In the rows, 128 means zero.
The rows of X fall into 4 groups, and each row is roughly a mix of its group's hidden directions; some rows fit no group.
X (119 x 12):
[[103 162 131  79 135 120 123  99 178  99 122 115]
 [177 118 139 102 163 112 126 125 173 116 122  86]
 [167 135 164 150 125 111 105 159 141 156 150  82]
 [147 163 153 132 104  99 123 183 122 153 119  92]
 [139 152 107 143 100 138 131  73 114 163 163  99]
 [126 128 144 144 161 192 129  89 140 141 162 126]
 [118  92  98 109 157  98 136 116 111 141 113 187]
 [107 130 113  81 158  82 129 115 147 119  96 164]
 [193 103 162 126 137 129 119 161 161 139 119 115]
 [152 127 127 181 110 170 166 130 151 156 115 149]
 [132 105  83 137  78 120 111  87 146 101 143 144]
 [115 180 133 155  96 137 137 173 137 101 100 115]
 [116 146 110  90  70 113 156 151  97 147 111 125]
 [ 88  72 132 129 113 123 133  96 106 115 170 146]
 [ 97 164 167 152 100  82 143 124  98 117 127 144]
 [155 130 128  99 113 101  67  95 111  98 134 136]
 [145 105 153 101 107 140  88  96 153  89 109 155]
 [130  87 152 184 136 147 122 145 148 100 126  91]
 [151 166 161 129 116 117 101 153 154 173 148  96]
 [118  99 141 179  98 131 104 167 117  96 139 101]
 [110  83 130 150  99  95 113 148 103  77 113 125]
 [ 78 137  95 123  99 164 144  93 135 130 149 161]
 [187 138 165 116 141 107 117 147 159 151 139  96]
 [148 140 160 175 143 161 133 150 164 140 132  87]
 [ 84  82 113 127 118 132 134 186 144 151 142 131]
 [134 108 120 103  66 159 138 134 147 150 147  89]
 [147 107 107  98  84 160 110 111 147  78 136 139]
 [116 171  99  88 122 141 150 118 118 150 106 177]
 [136  99  84 116  68 155 119 134 139 119 161 127]
 [164 146 165 138 138 142 104 145 130 185 156 105]
 [176 113 183 141 160 123 108 148 123 151 120 103]
 [164 122 182 148 142 137 136 130 169  94 149 107]
 [161 131 148 189 125 118 153 155 102 149 100 116]
 [179 141 181 111 127  86 122 134 135 152 148 129]
 [157 140  76 126 120 127 111 115 107  72 147 150]
 [135  89 134 153 151 181 147 128 162  94 108 132]
 [157 130 120 132 138 149 131 124 138  60 104 173]
 [123 125 164 146 166  95 107 179 123 154 109 151]
 [100 152 112  94 142 124 126  96 180  88 109 125]
 [ 73 141  76 134 115 141 137 129 102 126  89 138]
 [104 139 128  92 111 162 177  96 122 102 111  99]
 [117 117 157  88 137 153 156 151 159  85  94 119]
 [ 77 144 153 143 186 127 124 144 154 122 119 152]
 [121 109  87 137  88 166 164 161 143 139 153 115]
 [177  93 103 119 133 140 150 126  69 118 123 118]
 [147 126 140 135 123 114  88 136 121 158 190  89]
 [135 151 124 131 133  72 130 176 129 134  77 129]
 [130 130 111 164 138  92  81 105 101 154 149 161]
 [159  83 111 146 156 169 134  99  92 121 143 142]
 [122 150 151  68 141  76 137 119 135 158 121 138]
 [ 74 118 119 148  99 116 134 117  90  86 124 156]
 [124  91 140 146 161 151 138  80 120  92 117 165]
 [118 190 112  90  95 113 139 139 116 113 116 158]
 [110 123  66 113  89 130 153 121  94 119 133 157]
 [119 123 127 121 143 116  80  74 126  92 135 169]
 [122 151 113 101  58 140 142 125 113 166 141 122]
 [156 117 112 118 107 112 130  96 150  71 117  85]
 [137 111 144 158 176 113 103 167 109 157 128 165]
 [ 64 146 131 108 126 162 165 102 140 111 116 136]
 [103  95 121 100 145 158 106  92 134  85 147 161]
 [137 125 126 139  82 109  94 182 117  94 137 103]
 [ 93 166 138 141 174 120 154  86 112 148 137 108]
 [105 115 100 130 102 108 109 134 111 182 172 103]
 [176  95 144 168 127 119  78 115 104 121 121 135]
 [161 113 125 104 143 171 151 137 165 111  89 160]
 [ 65  87 155  98 129 135 125 140 161 138 127 123]
 [157 142 101 128 141 136 124 116 121  56 121 163]
 [129 155 154  87 144  78 154 107 136 167 114 131]
 [ 61 158 139 100 126 143 167 134 128 126 105 138]
 [114 180  90 111 129 167 134 129 127 178 126 138]
 [200 121 125 147 143 114  95 142 123 140 154 102]
 [174 135 137 107 111  94  99 168 144 112 135  89]
 [195 134 108 140 104 129 104 129 118  91 117 158]
 [142 145 115 176 136 100 103 100  98 172 146 144]
 [119  77 126 137 139 162  99 127 104  87 142 165]
 [169 119 102 110  94 148 111 125 135  68 128 150]
 [173 116  83 138  74 138 102 131 121 122 151 141]
 [138 158 118 124 162 158 142 160  90 173 157 127]
 [ 97  79 130 118 115 122 121 194 146 148 128 132]
 [162 151  93 151 148 100 136 177  91 116 127 134]
 [168 115 136 141 121 145 112 177 164  97 120  90]
 [ 76 158 119 122 112  96 141  97  87 128 130 158]
 [119 152 138  67 118  84 107 160 133 153 134 123]
 [111 120  82 101 114 154 131  95 140 158 178 128]
 [102  97  98 101 156 132 125  88 137 102 126 175]
 [166 143  81 144 108 161 164 145 125  90 135 135]
 [160 110 149 111 170 113 154 108 167 118  85 120]
 [135  88 143 118 148 103 117  85 106 167 168 143]
 [124 184 118 126 110 118 133 138 174 120 109  80]
 [140 122 107  94 106  88  92 163  98 132 150  96]
 [134 194 148 114 120  95 121 123 128 145 169 106]
 [117 133 158 156 166 108  96 168 137 165 132 159]
 [149 124 108 154 124 107 167 129 104 196 128 132]
 [133 162 162 117 151  94 163  94 151 134  89 122]
 [ 99 177  94 121  95 101 115 136 170 124 149 125]
 [ 62  97 128 109 162 116 114 139 139 104 133 155]
 [132 139 151 118 174 101 142 184 101 131  98 117]
 [ 74 139 113 120  99  89 129 130 161  96 103 148]
 [146 158 118 150  95 136 150 137 132 178 149  80]
 [138  78 117 159 131 157  91 145 122 155 161 100]
 [136 108 113 116 131  85 129 162  90 177 127 160]
 [129 106 122 115 154 136 159 108 159  73  84 134]
 [152 151 160 131 103 108 127 172 107 173 140  95]
 [171 157 142 112 102 162 168 115 138 119 113  87]
 [105 109 136 182 118 144 113 155  74 144 117 143]
 [106 146 164 118 181 109 145 166 128 113  92 116]
 [151 157 133 104 155 103 127 111 133 197 131 110]
 [106 143 103 151  97 108  95 167 102 138 129  83]
 [116 163 108  91 125 168 177 127  99 134 136 103]
 [137 144 119 111 106 119 148 121 122 200 165 107]
 [155 156 179 133 110 112 139 148 112 170 136  92]
 [184 144 133 104 129 125 107 163 165 125 137  88]
 [102 126 110  76 133 140 130  74 152 137 163 138]
 [193 134 147 136 157 128 110 143 127 141 146  81]
 [136 130 127 161 130 126  89  65 126 132 137 173]
 [116  94  77 122  96 129 146 105  97 103 120 164]
 [134 161 125 123  91 118 106 186 133 144 138  85]
 [165 137  90 122  75  95 111 150 111 151 147 124]
 [122  97 151 128 126  71 120 108 119  74 142 111]]
Which two rows in each list fit none of the groups? Every other row fits one group, some only roughly. Give them in the order they come.
    K229: [134 146 194  91 148  87 133 121 126 133 107 133]
    K704: [ 95 124 114 166 143 108 136 150 115 193 149 125]
    K120: [149 146 111 126  79 121 144 100 174  91 144 107]
    K525: [166 147 154 122 126 136 123 162 103 188 143 106]
    K234: [172 149 144 109 133 115 105 137 137 180 168 104]
    K445: [ 98 116 109 137 122 105 129 168 112 186 158 103]
    K225: [ 83 153 148 130 161  81 128  97 108 144 103 138]
    K910: [109 122  97 130 117 146  84 167 142  71 123 127]
    K609: [176 105 118  86 145 133 135 134 170  97  98 123]
    K528: [ 79 134 124 130 173 104 137 164 122 110  99 160]
    K501: [150 128 165 136 161 112 100 124 132  98  84 171]
    K280: [128 139 114 140  92 162 109 104 140 174 177 144]
    K987: [112 128 122  82 122  86 140  96  97 138 121 175]
    K932: [143  87 154 163 159 124 136 122  92 112 102 168]
    K603: [138 142 178 140 159  88 146  99 155 115 131  93]
 => K120; K225
    K324: [167  87 143 131 143 111  95 135 137 159 156  86]
    K334: [ 80 124 109 133 108 131 142 112  85 135 111 183]
    K601: [134 125 115  88 148 156 160 100 148  79 120 160]
    K105: [118  76 100  93 142 106  88 135 124 123 160 152]
    K615: [159  96 137 143 110 129  93 158 134  96 171  97]
    K926: [ 98 115 146 119 153 157 177 163 157 103 103 137]
    K879: [ 85 123 147 146 136 117 100 118  87 100 115 178]
    K344: [144 126 120 153 121 157 117  83 143  87 121 182]
    K460: [117 168 158 132 164 105 109 150 178 119 126  99]
    K802: [126 120  91 108 106 136 134 116 118 190 176 129]
    K552: [107 160  92  71 112 103 120 130 167 135 133 115]
 => K105; K879
    K903: [165 146  82 116  70 149 121 126 152 149 134 127]
    K159: [180 105 145 155 111 130  81 118 136 160 156 123]
    K52: [144 126 162 167 111 168 143 170 150 102 106 143]
    K41: [148  55 142 132 129 139 101 128 121 139 170 131]
    K3: [ 66 149 103 107 107 109 151 155 129 117 107 156]
    K326: [154 111 102 107  68 122  90 129 119 143 157 107]
    K165: [150 119 106 104 121 124 124 172 125  61 112 147]
    K938: [ 88 115 137  85 120 166 145  99 162  97 134 112]
    K208: [147 137 147 135 118 119 139 168 162  77  87 104]
    K184: [190 109 139 116 119 139  94 164 147 134 159 111]
    K241: [155  83  76 150 140 119 115 129 100 101 141 154]
    K206: [191 121 145 134 108 165 104 129 168 143 140 116]
    K878: [157 111 176 162 157 133 147 137 168 115 105 104]
 => K903; K206
    K909: [146  83 169 165 119 148 140 139 139  82 121 145]
    K226: [ 72 146  90 124 124 100 136 160 118 132 122 171]
    K886: [142 156 114 189 166 113 134 119 101 139 121 163]
    K175: [113 208 111 110 112 130 147 137 146 106 126 120]
    K348: [116 128 169 177 121 116 106 127 114 152 179 109]
    K446: [144 143 156 122 170  98 109 184 150 108 110 120]
    K49: [126 165 129 150 123 113 115 144 115 191 137  83]
    K967: [178 130 113 135 157  90 108 141 142  89 131  91]
    K880: [118 139  83 121 111  97 141 110  78 102 149 160]
    K735: [126 146 114 103 144 120 128  92 102 195 148 147]
    K414: [124 117 111 104  75 150 126  98 136 149 167  90]
 => K446; K880
    K759: [166 126 183 173 139 107 122 127 105 124 104 105]
    K28: [135 139 167 186 105 156 125 171 129 148 134 123]
    K335: [ 83 136 126 127 179 100 107  84 113 119 147 143]
    K51: [159 111  78 128  85 150 122 158 130  96 139 149]
    K33: [179 118 146 149 148 134  94 147 116 179 152 123]
    K526: [160 122 148  88 155 101 124 177 165 143 140 123]
    K22: [102 134 107  64 139 103 135  91 148 146 140 149]
    K917: [123 123 118 124 105 191 169 108 162 103 124 143]
    K361: [170 119 163 145 108 148  96 104 149 163 154 104]
    K760: [162 114 106 126 125 115 108 180 119  83 112 162]
    K466: [123 127  97  94  86 162 155 122 141 119 159  87]
    K717: [148 123 123 102 103 122  99 141  95 179 163 161]
 => K759; K526
    K350: [176 155 123 164 135  90 100 125  89 150 129 139]
    K377: [129 147  97 101  63 118 112 122 131 154 146  96]
    K243: [114 141 127  80 112 135 158 136 126 129 141  60]
    K583: [144  89 165 166 147 137 122 141  88 103 109 157]
    K432: [107 121  87 114 146 161 171 101 102  87 127 134]
    K252: [165 106  98 160 161 136 139 142 113 161 117 173]
    K379: [ 94 186 100 115 115 122 118 127  99 169 144 137]
    K437: [136 132 140 136 173 113 107 131 131  83  95 180]
    K269: [115 173 139  90 139  90 130 121 170 112  95 116]
    K493: [156 116  87 145  95 140 101 122 112 162 165 160]
    K182: [146 153 100 179 118 132 156 116 102 174 152 121]
    K227: [108 100  91  99 142 105 101 153 121 102 109 174]
    K138: [126 113  57 131 105 140 134 139 115 165 158 138]
 => K377; K252
    K369: [134 104 131 112  88 182 164 143 164 110 117 118]
    K622: [101 162 141  89 120 117  84 143 134 174 146 111]
    K505: [138 104 129 146  90 131 117 183 127  82  97 129]
    K877: [101 125 121  83 150 122 112 132 183  96  96 123]
    K679: [136 144 145 119  98 146 130 124 122 176 182  89]
    K43: [146 155 145 130 119  98 110 101 100 181 138  88]
    K412: [160 135 144 151 130 135 131 179 164 113  90  92]
    K796: [ 97 177  82 100 109 129 111 141 102 158 130 133]
    K930: [ 88 166 119 139  92 105 134 146 114  76 125 108]
    K744: [124 168 144 109 143 122 138 126 170  92 120  73]
    K883: [100 137 180 143 169 111 127 105 131 172 108 126]
 => K622; K877
    K133: [170 118 124 139 131 165 117  79 148 114 160  94]
    K228: [159 107 126 120 117 149 122  80  96 132 179 154]
    K984: [102 108 148 123 105 116  95 146 114 177 176 113]
    K530: [139 113  87 152  99 146 121 155 108 173 168 115]
    K54: [ 97 181 116 108 145 119 167  94 144 107 102 124]
    K442: [ 80 143 128 168  88 117 124 148 100  87 125 124]
    K645: [137 119  91 156 136 162 145 136 141  79 124 176]
    K503: [180 117 140 152 107 109  79 123 155 148 151 112]
    K521: [119 149 129 125  82 161 125  78 168 127 154 114]
    K675: [126 114 185 134 148 135 125 157 102 179 110 148]
    K798: [128  80 115 128 167 164 145  94 162 114 101 128]
    K169: [ 89 135  84 122 103 156 140 148 103 125  94 165]
 => K228; K984
    K75: [139  91 110 131 108 175 144  73 103 117 140 136]
    K920: [129 152  93 150  91 163 127 138 152 135 154  79]
    K478: [ 87 148 146 167 160 128 124 156 154  89 100 126]
    K117: [101 136 168 149 154 109 121  96 123 188 125 120]
    K94: [109 130 182  96 150 145 143 102 156 103  93 119]
    K491: [117 120 176 114 124 166 165 126 172 125  96 117]
    K758: [117 167 136 172 126 113 148 160 107 173 109 103]
    K913: [143  66 109 154 147 132 119 113  98 116 124 171]
    K900: [130 146 136 105  76 127 131  94 162 102 116  83]
    K540: [121 197 122  86 135  95 141 112 142 117 121 111]
    K351: [139 142 110  85 119 144 163 155 131  79 125  89]
 => K478; K758
    K652: [147  84 181 157 156 143  96 141 121 107 129 116]
    K719: [ 77 108 113 134 118 145 130  81 157  96 128 158]
    K943: [178 170 125  82 116 120 132 162 154 123 111 129]
    K346: [154 136 181 148 143 129  91 153 151 141 155  93]
    K899: [148 116 182 135 135 131 155  98  93 170 152 129]
    K597: [107 128  80 107 102 142 121  90 120 113 178 109]
    K674: [141 109  73 133 124 125 129  98 127  63 132 127]
    K542: [135 163 169 100  97 135 108 146 134 139 160  83]
    K547: [147 142 159 133 191 146 136 128 150 117 141  82]
    K768: [149 176 162 131 138  99 130 126 135 181 141  99]
 => K652; K346
    K529: [140 104  96 146 104 144 111 120  99 167 161 173]
    K115: [170 160 136 122 135 149 139 163 174 112  95 104]
    K712: [133 151 110  73 133  84 120 115 145  91 127  95]
    K465: [186 148 120 153 136 138 148 163  81 126 115 117]
    K381: [164 126 135 112 183 139 146  95 166 159 129 115]
    K586: [159 100 120 140 118  77  89 132 163  96 116 119]
    K56: [143 102 138 138 107 175 125 106 105 181 153 149]
    K204: [145 111 113 138 113 158 112  98 148  80 124 181]
    K865: [126 152 156 158 164  91 107  98 105 172 121 133]
    K66: [ 97 132  81  88 143 120 133  82 104 116 137 155]
    K250: [ 78 157 120 108 133 134 119 122 131  70  92 116]
 => K465; K250
    K470: [186  88 146 149 142 146 109 123  99 159 143 126]
    K2: [150 154 144 121 148  99 166 168 133 119  92  87]
    K329: [170 127 123 150 111 126  83 134 136 175 172 131]
    K256: [ 81 163  99 110 104 127 133 115  96 126 120 175]
    K39: [142 192 130 147 104 124 114 167 131 149 132  91]
    K212: [155 129 100 115 102 166  97 189 140 133 130 119]
    K371: [138 123 140 120 165 154 174 168 137 147 104  88]
    K196: [ 92 138  91 102 112 142 166  98 131  79 118 121]
    K671: [116 146  80  65 121 116 120 111 108 129 133 160]
    K352: [169 142 131 113 133 109  94 152 146 169 147  81]
    K929: [110 151 121 111  52 121 123 112 155 150 141 123]
    K143: [ 62 147 155 131 161 153 146 112 150 124 116 147]
    K600: [111  70 144 170 105 130 108 134  91 132 150 143]
    K517: [115 183 121  96 132  91 145  98 120 170 127 128]
 => K2; K371
    K577: [117 132 143 162 176  84 104 140 107 149 114 161]
    K757: [166 111 170 137 160 154 126 122 149 178 143 143]
    K382: [116 105 143 132 166 115 130  66 121 148 172 124]
    K949: [123 109 145 121 164  81 125 145 115 117  82 170]
    K487: [130 162 143 145 172 115 176 153 109 150 111  97]
    K641: [183 166 106 110 137  90 117 116  96 144 130 109]
    K199: [ 93 121  78 115 125  81 111 126 111 105 111  94]
    K559: [ 77 147 128 115 146 106 144 131 160  77  98 124]
    K970: [167 141 124 127  87  91  98 122 165 126 146  91]
    K810: [102 171 119  97  91 162 164 123 120 153 143 110]
    K77: [125  70 120 141 123 138  84  87 111 104 144 142]
    K916: [131  90 118 177 145 162 127 117 116  81 113 154]
    K353: [109 131  77 108  62 112 138 113 128 109 127 141]
 => K641; K77
    K904: [130 133 159 148 146 127 110 166 179 135 127  77]
    K183: [ 81 134 110 107 156 126 168 145 105  98  93 149]
    K428: [ 87 148 119 144 140 132 135 130  74 132 126 184]
    K283: [131 193 143  93 123  83 145 117 139 115 115 121]
    K135: [ 99 134  71 100 145 107 128 127 161 108  95 150]
    K955: [125  63 170 172 131 132 129 122 130 104 138 122]
    K187: [112 159 141  83 133 127 151  70 157 138 143 114]
    K8: [ 86 124  85 105 105 128 122 108  86 120 141 168]
    K694: [155  77 177 151 158 105 132 119 146 127 115 106]
    K945: [147 106 155 138 103 163 105 144  89 137 180 115]
 => K904; K428
    K837: [174 108 148 147 106 146  95 106 126 176 155 134]
    K176: [162 128 167 139  91 128  92 113 159 162 145 104]
    K192: [180 129 122 142  74 170 152 127 141 140 114 124]
    K160: [143 164 158 155  89 108 113 179 114 128 142 107]
    K713: [169  72 140 160 124 122 113 113 124 151 165 108]
    K864: [102 159  87  89 140 104 149  90 119 120  98 144]
    K895: [106 117 122 112  86 160 133 107 160 114 159  80]
    K223: [ 76 155 102 127  89 122 129 138  94  89 119 145]
    K714: [136 104  65 129 123  94 132 134 105  84 120 148]
    K582: [150 175 123  79 131  75 122 114 131 126 142 109]
    K301: [ 78 136  85 124 118 129 141 132 111 144 138 186]
    K504: [169 148 103 133  98 140 163 161 109 140 141  84]
 => K713; K895
    K422: [111 142 130 120 117 120 162 112 144  52 108 140]
    K71: [102 162 111  87  94 143 176 133 106 123 120 104]
    K479: [110 114 105  78  81 136 110 104 122 101 128 162]
    K750: [ 77 124 124 142 139 111 140  74  91 127 148 153]
    K477: [132 104 100 118 119 125 145 117 100 193 167 142]
    K500: [112 119  97  85 135 104 131 126 112 117 103 191]
    K29: [176 132 146 141 140 110 115 162 124  98  87 168]
    K665: [150 136 194 116 132 122 125 132 146 138 108  75]
    K518: [116 101 145 149 192 165 135 122 104 131 127 159]
    K490: [112 137  76  87 125  96 141 119 142 175 139 141]
    K320: [130 142 164 136 193 105 116 161 148 117 113 110]
    K152: [ 96 139  82 100 130 120 105 144 164  83 106 137]
    K956: [135 144 177 124 131 148 129 153 110 195 136 122]
    K659: [131  60 153 152 150 110 111 107 106 144 153 128]
    K662: [105 173 137 111  78 143 130 111 163 154 149 106]
 => K479; K500
    K803: [117  93 122 125 116 167 138 148 173  86 114 164]
    K97: [102 180 146 121 115 154 112 122 170 155 161 111]
    K872: [134 102 155 138 107 137  93 188  88 115 139 129]
    K992: [155  98 163 144 157  86 105 141 142  98  95 115]
    K438: [140 131 148 137 140 158 131  84 154  83  99 168]
    K592: [ 80  99  92 136 140 128 113 136 130  98 154 176]
    K761: [115  96  99 145 119 168 146 149 158  94 128 173]
    K113: [140 102 109 119  92 125  87 156  91 130 173 145]
    K729: [129 100  67 178 125 160 141 129 127 110 119 140]
    K751: [135 149 169 112 126 162 143 142 106 190 141 115]
    K672: [126 173 100 117  95 123 128 145 155 159 147  81]
    K752: [133 108  83 154 101 124 102 112 121 146 164 175]
    K364: [146 135 142 141 117 114 132 177 149  84  90  89]
    K482: [138  76 169 162 160 109  96 146 120 142 116 127]
    K731: [150 151 120 104  88 165 169 123 149 157 148 100]
 => K482; K731
    K567: [142 187 117 124 110 144 119 169 154 113 136  87]
    K378: [149 173 147 164 113 121 147 148 146 133 101  78]
    K164: [130 180 135 117 130 127 154  81 126 182 122 124]
    K349: [ 87 130 159 112 106  86 133 143 150 109  79 131]
    K186: [133  89  85 130 104 140 114 166 136  92 139 166]
    K610: [184 132 145 153 102 106 130 134  84 166 137 127]
    K239: [118 166 150  79 113 135 123 102 164 128 156  93]
    K871: [116 159  99 104 137 141 168 115 121  80 151  92]
    K670: [116 126 114 158 139 161 125 104 160  63 106 128]
    K231: [ 99 129  87 133 106 169 130  80 140 121 163 146]
    K396: [158 132 110  85 108 148 120 126 131  60 128 116]
    K409: [ 87 146 121 128 124 115 124  91  85 162 159 162]
    K613: [133 183 151 115 104 116 125 149 156 134 126  74]
    K85: [151 105 150 145 160 136 151 133 169 107  75 110]
    K304: [138 130 151 139  96 155  89 179 106 109 154 103]
 => K164; K610
    K986: [150 182 143 125 153  91 132 119  96 140 120  86]
    K448: [ 95 138  87 138 100 123 118 138 124 161 157 180]
    K79: [127 128  73 114  87 129 144  88 134  87 141 124]
    K581: [ 92 103 170 146 148 137 115  94 157 141 111 169]
    K383: [155 148 136 148 108 106 154 151 108 190 134 101]
    K888: [106  64 150 169 129 124 124 109  96 132 141 149]
    K989: [105 180 124 101  97 150 143 138 127 175 154 117]
    K397: [134 124 158 157  83 126 100 175 112 132 169 124]
    K288: [125 108  95 170  81 147 124 166 110 102 144 118]
    K210: [105  97 133  91 146 158 115  92 172 105 151 115]
    K842: [ 99  91 132 153 123 168 160 108 115 114 119 177]
    K290: [ 65 105  98 142 132 136 120 105 129 136 175 144]
    K867: [123  95 135 130  90 184 143 120 172 115 121 152]
 => K288; K210
